Each path below is one point turned by a fixed rotation once a step. After each direction that follows a path, write how fast that rotation turns it, in deg/step (0 if it stays still).
Each turn is a multiple of 5 degrees from 10 to 175, or 0.
Each row of a path follows its step; steps can be skipped.

step 1: [  6 -35 -18  -4  -6  36 -13  21 -19  23 -21  10   0 -30 -42   8  10 -11
   8  25  15 -19 -55  20  24   6 -82 -10  23   1 -19  26 -12 -12  33 -25
  21  -6 -11 -12  -3  17  15 -19]
step 2: [ 35  -8 -24 -50  13  24  57  36 -23 -10  10  19 -17 -25  34 -19   7  -4
 -20  23  63 -22  18  16  29  12   3  -7  18 -43   2 -20   5 -18  22  -5
 -15  13   8  12 -26 -18  -3 -11]
step 4: [ -4  30  -7   6  -6 -30   0 -45  14  26  -9 -26 -39 -10 -30  12   5  14
   3   7 -26 -53   6  30  34  24 -33   1 -23 -12  -5  12  25  12  18  57
  12  -8   3  51   7  -3  39   7]
step 8: [  8 -72  10  -8 -43   9 -16  16   9  42  19  31 -12  -4 -19 -18 -13 -21
  42  32  15  -1 -27   4 -22  14 -30  -2  19  11  -8 -35  -8  36   7 -23
 -22 -13 -13 -42  17  31   4 -18]
step 9: [ 23 -28 -27   1  15  32  54   3 -12  -6  14   3 -18 -32  57   1  26 -37
   1  18  10   5 -16  42  41 -37 -16  27  41  14  23  11  -1  19  -1 -13
 -16   8 -18  -8  -2   6 -39 -19]
step 10: [ 31  17 -21 -11 -24  -5 -13   0 -14 -25  27  10  15   3  38  -8  41  17
 -17  38  13  10  55  37  -5  -8  -8   8  -1  -4 -54  52   4  23  24 -37
   3 -21  42   7  -1 -18   0   3]
step 19: [-45  -7 -40  15 -18 -25   4 -11 -17 -31 -17   9 -36  20  -9   3  19  15
   3 -18 -27 -21  -6  29  27 -19 -48 -20 -29  25   3  24   3 -16  34  -7
 -10  30 -35  49 -20  33 -23  -1]
step 21: [-12  11  24  18 -16   6  28 -22   9  31 -60  -3  -5  28 -15  -5 -29 -21
 -24  10   7  29  -2 -27 -24  -3  61  34  23   4 -17   5  -8 -11  23  12
 -37 -12  -4  27  11   3 -49  36]
Speeds:
[ -3 -15  11  -1  -8  -3  -2   2 -11   3 -10  -2   6  -4 -12   2  -1  -1
  -7  -9   9  -9 -14   5 -16  -9   4 -14  -6   0  -1  -3 -11  -7   4  -5
   0   7  -9   1 -11  -7 -13  -2]
55
[  8  -2  -7  -7   2  12  -1   7   5  -5 -20   3   4 -11  -6  -2   2 -11
 -19   7   1   3   7  -4  -6  -4  -3   2  -2  -1  -4  12  14   8 -13   2
   1  19   4  -3  -2   4  -1   7]
90
[ -2   5  -9  -3   3   2 -13   2   0   4   1 -18  13 -11  -7   4  -8  -5
  -1  -1   6  -7   9  -1  13  13   0 -10   7  -1   6 -14 -11   1  -8  12
   1  -1   3   7  -7 -11   2  14]
35
[ -9 -11  -7   9  15   2   7  -3 -12   4   9   8  -3   3 -14  -8   2   4
  -4   4  -4 -12   2  -9  -8  15   4  -2   7 -14  -7   8 -10  14   4   6
   7   5   5  -5   8  -3  -1  -1]
115
[ -2  -2   6  -9 -13   3 -13  13  -1  -1   6  18   5  -3   8  -1   1   3
   8  -9   4   5  20  -1 -10   8   0   2 -14  -4  -7   0 -11   3 -13  -2
   7  -4   8  -2  -1  -5  -1 -10]
145
[ -6  13  -3   7   5   7   4  -9  -7   7  -3   4   2  -7   9   9 -12  -7
  13 -15   4  -6  -8   6  -1  -5 -16   8   5   2  -6   8  -5   0  -7  12
   7  16   1   8   0   4  -3 -12]
140
[ -3  10   9 -16   2   7   1 -17 -15   2  14   6  12   0   9  11   0  -1
 -11   7   3  -2   9 -16   0 -10   9   4   8   2   3   8   1  -3   5  -2
  -5  -2   1  -3 -11  -4  -5   3]
100
